Each row below has a hidden score, from 0 to 20, with 10 about the middle. What is it? The score is a weighted sum of the row's numbers plus the product of two more (or one squared), each taken from its middle value.
[ -2  26 -22  18  47  36  -8  14 -13 -37  28  35  -3 -61  10  -6 -60  -2   9] -> 11
[ -2 -16  12 -21  87 -26  16  28  45   6  -8  13 -59 -53  19  45 -51 -18  34] -> 11
[-31   9  23 -35  -5   9 -34  40  17   6 -41 -21  -1  71  -2 -14  20   2  12] -> 3
[  8 -18 -24  26  39 -24  48  50  60  32   6 -20 -24  -9  -8 -12 -53  11  41] -> 12
[ -4 -53  56 -43 -16 -41  -5   9 -15  64  -9   7 -34   6  30   8  -3 -39  51] -> 12
[ 14   0 -17  13 -19  17 -30  -3 -46 -48  34  23  25  32  51 -33  12  -8  15] -> 12
[ 34  -3  57 -48 -17   2 -55  -6 -46 -29 -56  12  15  26  56  59  30 -37 -11] -> 8
[-35 -16  21 -41  -3   1 -12  -8  -8  20 -25 -41 -20  22  59 -29  19 -21  23] -> 8
[  8  11  -4 -32  52 -43   6  27  42 -28 -12   5 -43 -57  36  55 -49  27  21] -> 15
[-17 -60  14  -4  15 -45  22  35 -17  29  22 -63  -3  47  34 -60  13 -24  75] -> 13
[-23   5  -1   8 -38  15 -35   0 -49 -23  32  -7  21  15  27 -37  -9 -28  10] -> 10
[ 44 -36 -47 -17  -2 -20  18   7 -23 -16  45  -7  -6 -30 -17  11  35   4  19] -> 17
[ 13   3   4   1  -6   2  -5 -29 -15   8  -5 -35 -31  38 -28 -16 -14  28  -6] -> 9
[ 22 -21  -8  38   1 -19  59   1 -16  26 -24 -31  16 -31  48  -6 -41 -13  24] -> 14
[ 32   4 -48   2  57   6   3 -41  32  19 -39  -2  -4 -14   5   3 -64 -18  13] -> 10
[ -9 -98   9  46   0 -30  40 -53 -21  18  16   6  32  20   1 -10 -40 -36  21] -> 12
[ 19 -20  31  30  17 -24  57   3  29  12 -27 -34  27 -19 -23   2 -44 -29  22] -> 8
[  6   8 -55 -42  28  23  -6  25  15 -12  38 -55 -21  -1  30 -34  35  42  19] -> 15
[-17  -4  28 -28  -5 -50 -21  10  45 -17 -40  26  34 -19  29  66  27  47 -17] -> 14
[ 82  12 -41 -21 -25  50 -36  -5 -30 -56 -21 -23  34 -31 -23  46  67  21 -56] -> 13
[-45   8   4 -59  35 -30 -26  69 -51  24  -6 -31 -49   9  41 -34  25  44  54] -> 14
[ 11  -5   2   8  15  -1  -2   6  28   3   6  37   3   5 -82  11 -16  16  -9] -> 7
[-19  -7   0 -30  30 -23 -30  38  50  13   5 -71 -39  73 -13 -71 -17  31  56] -> 10
[ 30  27 -18   7 -44  46 -82 -29  29 -44 -19   1  64 -39  23   6  37 -32 -40] -> 16
[ 19  14  25  20  11  14  22 -53 -25  38   4   2 -50  17 -49  -2 -34  -1   3] -> 8
[-30 -34  -4 -29  53 -39  11  32  27  -7  29  -9 -16 -15 -20 -32 -13  32  42] -> 11
[  4  30 -43  17  43  23 -13 -22  15 -56  10  36   2 -58 -14  16 -38  19   2] -> 11
[-36  -7  17 -33 -15  17 -24 -51  -7  27 -33 -13   1  46  40   2  19 -20  41] -> 9
[ 53 -19 -33 -56  12  -2  13  13  -4 -43  24 -58 -12  44  73 -26  43 -67  21] -> 10
[-38 -23   1 -46 -23 -37  30  43 -10  18  -1   5 -40   2  10  -4  13 -38  45] -> 5
[ 50   3  28  -8  -9  10 -54 -33  19  -5 -50   1  42   1 -31  18  18 -23 -28] -> 11
[-16   9 -54  53 -58  20   2 -11 -48 -10  46  61  16  -8 -17 -24 -15  51 -34] -> 11
[ 17  28  51  -2   4   9 -24 -37 -61 -43 -38  -3  23  -3 -46  35  16  10 -45] -> 6
[ -7   3  12  15 -10   6   5  16  22  -8 -15 -16  41 -33 -38   8  44   9 -19] -> 10
[-21 -28   3 -13  50 -75  12  35  29 -26  32  21 -10  17 -43 -16 -26  12  31] -> 8
[ 39  87 -46   2  -7  54 -78 -11   5 -69 -62   5  61 -55 -33  38  -5 -47 -66] -> 10
[-63 -13  11 -53   2 -14 -21  47 -17   0  -8 -38 -69  58  47 -53  -3  -9  59] -> 2
[ 45 -47 -11  21 -18  -3   5 -41 -49  66  13   0 -34  19  -7 -11 -18   5  15] -> 16
[ 42 -51  -2   9   8   5  -7 -58 -44  27  -4  14   3  24   0  -9 -31 -17  14] -> 9
[-20  56   3  11 -44  43 -23 -38   5  -5   4 -19   6   4  28 -15  12  43 -20] -> 13
[ 26  31  -8 -43   5 -29  31  25 -13 -47   6 -59 -18  40  19  -1  39  16  -2] -> 9
[  7  -2 -27  -7   9  10 -11 -13  34   1  50  25 -23 -25  -5 -22  25  -9  -7] -> 12
[  4 -44  33  -1  14 -35  31  43 -34  34  24 -53  -9  87   8 -51  -7 -22  73] -> 8
[-41 -32  29 -35 -16 -49  22  14  22  -5 -14  24  21  18  32  24   8  25  17] -> 7
[ 28  36  17 -11  12  44 -87 -10  -1  23 -51 -24  12  16   1  -5  30   9 -36] -> 14
[ 24  36 -42   5 -41  16  38  -6 -32  42  17 -28 -49 -14   2  14  45 -11 -41] -> 14
[ 32 -29  -7 -23  34  -9 -21  -8 -24   8  -5 -38   3  57  17 -24  -2 -10  50] -> 13
[ -5 -38  20  18  44 -13  15   7  48 -54  34  48  -2 -13 -36  -1 -32  26   8] -> 3
[-29 -52  19  60  29  16  36  28  23  13  53  11 -44 -25 -42 -56 -41 -41  18] -> 3
[ 19  59 -31  37 -52  41  -1 -34  -8  30  -3   2 -17 -20  16 -12 -45  40 -12] -> 18
[  5 -22  11  29 -30  28 -26 -98 -34  -1   6  37  75  11  43  -9  -4 -41  -6] -> 13
[ 22  -4  62 -44 -36  14 -52  20   6 -27 -43  10  10  24 -33  63  30  20 -15] -> 4
[ 28  10 -23  -8  64  14   6 -15  18   4 -37 -31  -1  -4  20 -17 -43   3  13] -> 10
[  9  35  37  27 -13  28   7 -12  -4  -3 -31 -19  22 -36 -69  34  10 -30 -52] -> 6
[ 16  57  40 -50   8  33 -51   3  36 -51 -98 -10   2 -44  29  87  -2  -3 -28] -> 6
[-39 -39   5  47  38   2  35  50   4  50  47  26 -27 -44  -3 -46 -19 -32  29] -> 12
[ 98  69 -29 -38  -7  41 -27   9 -48 -25 -53 -24  31 -56 -20  64  45  30 -69] -> 12
[  7 -51  27 -20  41 -63  -1  23  23 -17  23  34 -41   3  33  31 -33 -16  51] -> 14
[ -8 -15  18  35  -9 -41  64 -47 -31   8 -13 -26  32   8  18  -8  -7 -17  -9] -> 12
[-26 -15  12 -20  -2 -12 -14  -1   0  13 -28   2   8 -13   7  -3  16 -27  11] -> 10
[ 20  26 -21 -15 -27  -7  19  -2  36 -14   4   7  30 -18 -10  23  66  56 -39] -> 14
[ -8  20  15  29  29   7  -9 -39  -1 -35  64  57  -6 -71 -47   6 -30 -26  -9] -> 12
[ 21  21 -56 -39 -24  -4   3  36 -33 -20  12 -26  18  17 -27  13  69  34 -28] -> 9
[-51  17 -23 -13  -3  23 -15  41  34  -6  45 -22  28  35 -29 -44  28   6  19] -> 10
[ 24  56  66  -7  14  11 -45 -33  16 -37 -36 -33  11  32 -51  33  22   1 -51] -> 8
[ 15   3 -40   0 -26  -2  46  -9   5 -10   9  29  25  14 -15  19  43 -30 -24] -> 6
[-14 -10  10  20  -5  24  -8 -30 -73  69  -2 -12 -47  37 -23 -59 -20  18   4] -> 7
[-33 -31  12  64  26  21  17  25  67  43  56  22 -38 -49  -2 -47 -38   5  21] -> 12
[-29 -33 -17  98 -78   1  71  10  -8  57  17  28 -25   7 -24 -34 -16  -2  -1] -> 8
[ 44  10  22 -69   5  -6 -16  30  -9 -14  11 -50   3 -14  28 -15  41 -43  16] -> 12
[-58 -26  21 -51   9 -22  19  52  32  22  -3 -21 -33  66  25  -2  20  82  46] -> 6
[ 67  66 -42 -35  -6  59 -27 -21 -23 -37 -58 -35  36 -41   9  56  36  -9 -64] -> 11
[-23 -18  -9  78 -73  40  33   2 -38  61  14 -22 -50   3 -14 -63 -29 -29  10] -> 8
[-98  28  16   6 -20  12  -8  22  58 -24  43  -1  17  45 -32 -50   9  58   4] -> 5
[ -2  78   5  10 -30  43 -63 -48  46 -58 -32  -9  53 -24 -56  33  55  30 -98] -> 10
[ 20  19  15 -29  71  30 -16  24  -9 -39 -30 -87 -14   2   3 -10 -35 -22  33] -> 7
[-26 -23  25  43 -32 -17  53  -1  51  71  25  -1  -1 -20 -50 -21 -11 -38  27] -> 11
[-26  51  32  30  -8  34 -32 -16  43 -23  42  34  -2 -33 -31  18  -2  28 -30] -> 12
[-11 -18   7  26 -34  29  30  21 -67  36   7  23 -26  33 -19 -15 -24   2 -10] -> 1
[  8 -54  33 -33  -8 -40   3 -19  48  23 -14  15  -4  52  67  25   9 -30  49] -> 12
[ -3 -71  30  43  -9 -28  44 -22 -20  49   1  11  47  30  13 -16 -15 -16  14] -> 11
[ 40 -17 -33   1 -47  19  19 -32 -25  -6  11  10   5   2  39  22  38 -24  -7] -> 12
[-17  -7 -24 -22   2   0 -41   4 -54 -20  36 -46  19  54  71 -57  16 -14  48] -> 15
[ -7   5 -23  -3  23  17 -48  11  31   4 -12 -14  -3  27 -21 -38   0  26   1] -> 10
[ 14 -14 -58  -3   1  33   0 -32  11  10  14  -2  20 -11  33 -13  39  -4 -29] -> 11
[-46 -20   1   3   7 -10  15  40 -32  33   8 -98 -25  29   3 -98   0  -3  50] -> 10
[ -9 -11  10  37   8 -33  27   1 -23  14   0   4  41  -7 -30  -2  22   3 -20] -> 11
[-21 -30  38 -56 -10 -60  -2  28 -11   2 -10 -40 -34  59  52  -6 -10 -53  56] -> 8
[ 30 -49  11   5  40   3  -2 -36  13 -16   5  27  13  -8  35 -11 -24 -15  32] -> 10
[-16  52   1  49 -41  26  -4 -49  24 -22   3  13 -10  -5  21 -10   7   5 -42] -> 10
[ -2 -13 -13  35  10  -2 -32 -26 -12 -50  82  78   7 -53  49  -4 -33 -49  20] -> 14
[  0   3 -32 -38  12  37   1  58  56 -19  39 -49 -21  28   4 -37  46   8  10] -> 7
[ 25  20 -34  -2 -48  -9  13  21 -21 -18  11  11  -1  -2 -40  25  50  16 -42] -> 8
[ 21  45  87  21 -15  39  -8 -50 -15 -22 -48 -21  30   6 -98  20  19  -9 -75] -> 1
[-24   7  12 -22   1  12 -31  32  -4 -30  51 -25  24  48  26 -43   7 -14  48] -> 11
[ -5   7 -41   1  39  35  -9  15   7 -38  38  13 -28 -21   5 -20  33  -6 -15] -> 5
[ 13  73 -32   2   9  57 -45  15 -40 -87 -43  -9  49 -25  -2  17  -9  11 -41] -> 7
[-22  14  71 -73  25 -52   1  29  28  11 -14 -52 -66  53  -3   2   4  46  47] -> 9
[-13   0  -1  25  -4 -11  41   0 -45   5 -18 -38  18  17 -12  -7 -13  17  -3] -> 7
[-49 -41   3 -13  43 -98  32  22  19  -7  34  66 -35 -48 -39  29 -28   5  27] -> 12
[ 13  46   6  21  -8   6  -7 -31  44  16 -36 -19  19 -37 -50  34  29 -13 -56] -> 14
[-56  -9 -12  27  20 -10 -11  16  19 -36  98  98  16 -35 -24  -2 -19  13  -5] -> 9
[ 55  39 -35 -61  24  21  -1  53 -78 -28 -26 -61  -8  11  11  13  24  34  -5] -> 8
[-19 -10  10  32  15  -4  28 -10  41  -5   3   5  23 -14 -78   6   5  46 -16] -> 9
[ 56  51 -60 -39  23   5  -4  26 -15  -8 -30 -34   2 -43 -19  24  23 -53 -20] -> 11
[ 15 -22  20  34 -50   5   5 -27 -82  16  -7 -32  14 -11  -6  -8 -14 -19  -7] -> 12
[-75 -27  27 -71  13 -53  16  71 -50 -49   0 -29 -12  31  11   7  19  17  53] -> 1
[  5   6  43  31 -27  31  21 -35   2  14  -8 -17  11  -7  -1   4  10  -1 -26] -> 10
[ 24  38 -15 -67  28  -2  17  61 -10  -8 -16 -78 -15  18  43 -17  14  23  43] -> 10
[ 57  23 -75  -3 -40  34  34   3  27  39 -18   4 -31  13  10  14 -13  12 -21] -> 9
[-55 -37  25 -19  49 -87  29  37  75 -52  43  82 -29   8 -41  29  -8  59  27] -> 5
[ 18  20 -35 -13 -45  15  11  -9 -26  35   8  -3  14   4 -46   9  62  11 -51] -> 10
[-25   2 -38  29  -5 -17  -8 -66  -1   0   9  45  87  23  -9  -9  24  21 -23] -> 16
[ -5 -18 -16   6   2   7 -20   0  40  31  11 -12 -56  19 -26 -41 -26  -7  11] -> 6
[ 25 -27   8   3   5 -18 -19  10 -16  49  -7   7  -3  98 -10  -7   2  -4   2] -> 8
[ -4 -19   8  10  66 -45  54  44  64  20   0 -49 -27  18  13 -29 -69 -12  45] -> 10
[-18 -44  46 -82  25 -62 -25  39  19  32   5 -50 -41  56  51 -16  -8 -18  98] -> 13
[ 64  63 -45 -41   4  55 -23  23  16 -28 -45 -40  26 -26  41  44  42  25 -53] -> 12
[ -8  25  43 -37 -20  11 -38  54 -35 -34 -46  38  24 -22  -5  67  35  26 -33] -> 4
[ 45 -20 -36 -12 -21  13  17 -35 -18   5  11  32  29 -12  30  30  47 -28 -10] -> 14
[ 20  -5  21  23 -21  34 -18 -14  14  18 -26   2  33  -9  -7  12  28 -61 -18] -> 11
[ 11  28  17  12  11  13  -4 -36  -6  15 -15  -3 -42  25  -4   8 -11   3 -29] -> 7
[-62 -43 -19  34   8 -40  78  12  62  40  28  -2   4   1   2 -39  -7  24   7] -> 10
[ 21  29  15   8 -12 -14   1 -25 -32  33 -22  -2 -28   9 -61   5 -12  27 -29] -> 10
[-39  13  36 -51   2 -33   8  39   5  42 -13 -36 -75  56   9   7   9   5  39] -> 7
[-59  21 -64  39 -29  36 -38 -25  38 -15  50  47  -3 -18  36 -55 -23  12   0] -> 10
[ 16 -59  18  62 -56  25  37  26 -39  16   4 -12  -8 -13  28 -30 -32 -36  22] -> 8
[-33  18 -12  -4  -5  51 -42   7 -24 -32  22 -43  10  19  87 -75  31  35  17] -> 13
[-13 -15  60  -9  55 -43  15 -10  49 -19   7  39 -67 -16  15  48 -22   4  16] -> 10
[-14  27  38  23 -22   4  20 -43 -27  -2 -23 -25  22 -13 -44  16  27  25 -30] -> 10
[ 16   0 -20  44   9 -22  46 -30   1  -7 -34  -6   1 -51  -8  -7 -43 -30   4] -> 11
[  9  18  32  -1   4  -6 -37  18  16  -4 -26  36  36  11 -35  16  34   9 -47] -> 9
[ 29  18 -14   2  54 -17 -20  16  18   0 -34  19  -1 -49 -25  37 -73 -12  -4] -> 12
[-18 -37  35 -63   5 -33 -10  55 -20  14   1 -24 -41  44  18 -13   0 -25  71] -> 6
[ 35  -2  39  19 -23  29 -25  -6   2  -2 -33 -25  42  23   9   3  25 -87 -27] -> 7
[ 18 -21 -31  34  34 -13  50 -10  46  21 -24 -37  35 -36  12   1 -61 -71  14] -> 12
[ 10  -8  -8  -1  78 -31   9   1  31 -18  16 -14 -45 -25  -9   7 -87 -23  22] -> 11
[-12   7  69 -37  46 -51   7  18 -24   6   6 -45 -37  64   5 -27 -20  37  47] -> 9
[-10   8  34 -31 -13  24 -48 -12 -13 -16 -44  29   2  15  44   9  25  -5  -8] -> 6
[-38  14 -34  52 -45  31   8 -21 -27  -9  33  46  16  21   2 -26  14  10  -9] -> 10
[ 32  11  -6 -10  18 -30  29   5  25 -33  48  43 -20  -4 -31  40  18  43 -18] -> 12
[ -4   4   5  66 -29  16  55 -52 -52  87  13 -18 -37  29  -7 -16 -18   0 -11] -> 12
[ 27  43   3 -34  18   1 -21  15 -28 -11 -82  22  11 -38  23  69 -11 -23  -8] -> 10
[  3 -17 -49 -12  -6 -11  45 -19 -25 -25  20  31  48  -7 -16  12  63 -15 -14] -> 9
[  6  -1  -7  29 -53  34 -28 -20  20   7  25  10   5  -5  66 -22 -10  -6  -4] -> 14
[ 36 -17   7   8  98 -20  10   1  34 -19   8  30 -36 -63  -9  28 -98  64  11] -> 11
[-50  16 -20  48 -53  23   3   3 -47  28  34  39   6  20 -37 -26  -6  38 -22] -> 9
[ -3 -56  33 -25 -17 -27  -3  -8  30  -1 -23  27  27  29  45  37  13  -4  31] -> 10
[  7  -8 -30   9 -31  47 -26  -5   7  47 -13 -29 -32   0   8 -50  -2 -32 -10] -> 8
[ 41 -26  -2  -9  18  12 -33 -13  16  15 -11 -18  25  25  -8 -10 -27 -39  11] -> 10
[-43 -15  13  -2 -47 -32  27  49 -37  25 -10  24 -30  41   3   5  -5  56   3] -> 3
[ 13  -7   4 -34  27 -46   6   4  37   4 -57  11   1  -8  60  60 -23  12  18] -> 13
[ 56  -8  21  -4  -4  44 -57 -28   3 -26 -41  15  36 -11 -14  39  21 -51 -37] -> 8
[ -5 -63   7  58 -32   0  42   5   8  67  25 -23 -16 -28  14 -40 -14 -11  25] -> 16
[ 19   1 -69  -6  -9  32   4 -26  57  19  -4 -13  39  -6  31 -21  57  48 -17] -> 18
[  5  12  58  -3 -27 -15  32  -2  32  36 -12  -3 -87  11  18  20 -21   7   3] -> 9
[ 51   9  26  -2  -8  10 -53 -39   5  -9 -39  14  28   2 -11  35   8  14 -20] -> 14
[ 13  22  16 -16  11  69 -62  36  55   4 -23 -28   2  15  21 -35  31 -31 -13] -> 9
[  1   4  23 -32  37 -69  11 -23 -19 -36  -1 -36 -27  35 -22 -21 -16 -14  46] -> 10
[ 62  34  -4 -33  31 -16  12   8   7 -61  -2 -16  -8 -39   6  25   0   0 -15] -> 12
[ 40  30 -71 -36  14  27  31 -21 -39  -4 -19 -23  20  -1  34  28  17   8  -9] -> 11
[ 87  19   8 -32 -37  35 -53  19   1 -21 -28 -34  51 -20   5  57  73  23 -62] -> 15
[ 21  22  -9  41  -4  18  26  12  -2  56 -59 -26   9 -24  16  10 -23 -13 -22] -> 12
[-28  17  73 -43 -15 -15   3  45  -4  12 -42  -4   1 -17 -14  32  33  -1  -5] -> 3
[-17  -7  15  75 -49  -4  61 -12 -28  28   2 -20 -31  16 -34 -11 -28 -56 -14] -> 5
[ 39 -48  51  12  51  10 -27  11   0   1  18  35  -9 -15 -45   4 -32 -20  22] -> 9
[-37 -61 -12  56  44 -56  67  -6  28  -3  51  31  16 -22 -38  -7 -25  13  24] -> 13
[-57 -24  34 -66  21 -64  15  87  12   5   0 -24 -14  27  22 -13  17  20  62] -> 5
[ 15   8  24  28 -18   3  23 -62  -5  24  -6   0 -71  37 -49  -7 -41  22   1] -> 5
[-18  -2  15 -25  16 -73  16 -35   8  -6 -27 -12   8   1   7  52   9 -25  -2] -> 16
[-11 -13  24 -14  41  -7 -27  33  -7   1  -4 -22 -18  53 -51 -47   1  19  35] -> 7
[ -6   6 -31  13  -3  31 -33 -24 -17  44 -16   2 -20  78 -27 -43 -18  24 -15] -> 4
[-11 -41   9  44   2   1  20 -18   2   9 -12  10  29 -16  11 -41  -4 -75   0] -> 8
[-78  -8 -19  39  38   2   1  -3 -10 -71  87  75  18   4  28  -5 -17  45   2] -> 3
[-19 -11  -4 -18  26  13 -29  38  43  14  -7 -32 -36  42 -27 -66  -1  16  26] -> 6
[-24   2  44 -19  27   4 -31  29   4 -34  -8  14 -33 -12  23   9  -8  40  13] -> 7
[ 11  46   7 -17  33 -20 -30 -17   7 -42 -20 -32  -7   5 -41   6  15  47 -17] -> 13
[ -3 -14 -14  18 -11  39 -36  -7  39  25  56  16  12  28  16 -30 -35   7  12] -> 12
[ 27   5  -3  -7 -17  29 -10 -40 -10  30  -5 -11  38 -10  -7 -10  58  33 -21] -> 18
[  3   6 -51   7 -82  -8  38  23  25   9  33  18 -14  12   2  -4  37 -15 -43] -> 7
[ -8 -50  10 -18 -22 -29 -18  20 -55  75 -27   8  14   7  26  34  -4 -35  15] -> 12
[-23  34  -8  23 -18  -5 -12 -87 -45 -13   8  14  43   8   8   1  -9 -43 -27] -> 11
[ 11  26 -19  34  21  52 -17 -44   4 -20  -5  34  37 -40  63  -3 -30 -18  -3] -> 15
[-44  17 -10  -8  -2  38 -39  30  -8  -2  37 -22   0  45  50 -73  11 -26  29] -> 11
[-21 -19  45 -20  -7 -39  28 -36 -26  28 -22  16 -17  21  46  32  -1  -8  14] -> 10
[ 46  23 -73 -26  36 -19  30   5  41 -67  14  15 -13 -19 -25  32 -21  -2  -4] -> 8
[ -9  -5  23  25 -10 -25  49  13  23  56  10 -39 -43  -4 -30 -32   5 -63   8] -> 10
[-28  17 -25  28 -11  38 -38 -82  24 -11   3  21  56   8  24 -43  14 -18 -19] -> 12
[-66  10 -21   1   6  25  -7   4   1 -10  60 -10  25  37  10 -27  13  -7   9] -> 8
[-12 -42  82 -64   3 -61 -13  53 -22  12 -10 -30 -39  23   6 -14   7 -27  82] -> 7
[ 22  53  -2   7  -1  32 -47 -16  11  10 -46   1  56 -32   8  16 -13   4 -40] -> 16
[ 17  -5 -13 -31  75 -19  -3  23   0  21 -18 -30 -20  -4  37 -28 -54   7  44] -> 13
[ 12 -19 -34  21  45 -31  43  22  -6   8  -9 -18  -6 -18  25  -9 -56 -27  42] -> 12
[-22  31  11  23  10  45 -59 -13  43 -12  28  41  13 -14 -11 -42   2  53 -21] -> 14
[ 20  39  54   7 -25  32 -67 -41 -27 -57  -3   5  46 -11   6   9  40  -7 -21] -> 15
[  7  29  19 -60  23 -24 -11  57  -1 -25 -53 -30 -25 -25  46  49 -29 -16  34] -> 8
[-28 -35 -25  82 -71   7  75  43 -37  60   8   9 -11  43 -52 -33 -12  19 -14] -> 2
[  1  55  64 -45 -19  16 -43 -15  38 -17 -61 -10  -7  -2 -29  71  44   1 -43] -> 7
[ 27 -34  22  32   7  33  -4   0  26  11   3  -6  21 -47   7  14  10 -22   5] -> 16
[-22  -5   1 -32  56 -25   7  51  18  -1  19 -25  -7  60  -1 -30   7  66  35] -> 9
[ -3 -23 -29  24 -24  20 -34 -56 -37   2  24  21  63  33  42 -14  -5   0   6] -> 14
[ 17  11  35 -12  30 -16   2 -11  10 -34 -16 -21   0  40   6   3   9 -20   7] -> 8
[-15 -56   0 -11  29 -51  25  33 -20  17  17 -73  -4  39 -21 -53  -5 -37  64] -> 10
[-41 -73  -3  56 -21 -34  66 -30  -5  11   1  28  51  39 -12 -15  15  37   6] -> 7
[-34 -13 -13  -7 -55 -10  39  49  -8  78  -7  43 -53  14   1   7  21  44  10] -> 9
[  3  21 -12  16  17  62 -43   5  39 -29 -44 -15  19 -29 -18 -23  42  57 -38] -> 10
[ 11  39  39   2 -31  61 -71 -30 -27 -27 -14  12  60 -56  22  19  34 -47 -48] -> 13
[-25  12  48 -17 -36 -13  26   2  -2  46 -14 -19 -63  10  14  20  -7  36  11] -> 10
[ -2   9  14 -36  40 -29   2  10  21 -13   8 -56 -39  43   7 -27 -12  32  32] -> 11
[-36  14  14  48 -61  26  -7 -20   7 -15  31  49  23 -10   2 -28  10  27 -38] -> 9
[-12  13  19  50 -37 -26  45 -19  35  43  -2 -27 -26 -24 -27 -12 -37 -31  -8] -> 12
[ 69  22 -82   3 -51  35  41   7 -39  39  -6   7 -48 -48  50  11 -21  37 -23] -> 15
[ 50  61 -43 -28 -23  22 -32  37  25 -41 -17  -6  58 -32 -64  49  98  -2 -78] -> 8
[ 30  50 -38  16   1  29 -39 -18  30 -39  -6  38  25 -73 -22  28 -30 -10 -16] -> 17
[-23   7  42 -17 -11 -39  21 -10 -12  15 -19  -5 -82  12  29  13 -19  20  14] -> 9
[  5  -6   9 -25  24 -31  20 -11 -14 -17 -60   3   9  -2  55  53 -36  -7  28] -> 9
[ 25 -35  27  14  10   3 -15 -34  18   7  13  58 -10  11  -8  12 -29 -34  16] -> 7
[ 20 -40 -16  63 -75   8  33 -23 -28  82  -1   3 -15 -26 -10 -22  -8 -62   2] -> 14
[-71  12 -27 -15   6  -7 -13  -3 -42 -17  46  -6  29  38  12 -56  31  15  28] -> 12
[ -6  11  -7  -4 -33  10  18  20 -56  38 -49   8 -98 -22   9  27 -48  -1  17] -> 4
[ 10  -8 -28 -21  36 -26   8 -25  21   3 -51  17   4 -17  82  58 -47  -3  20] -> 13
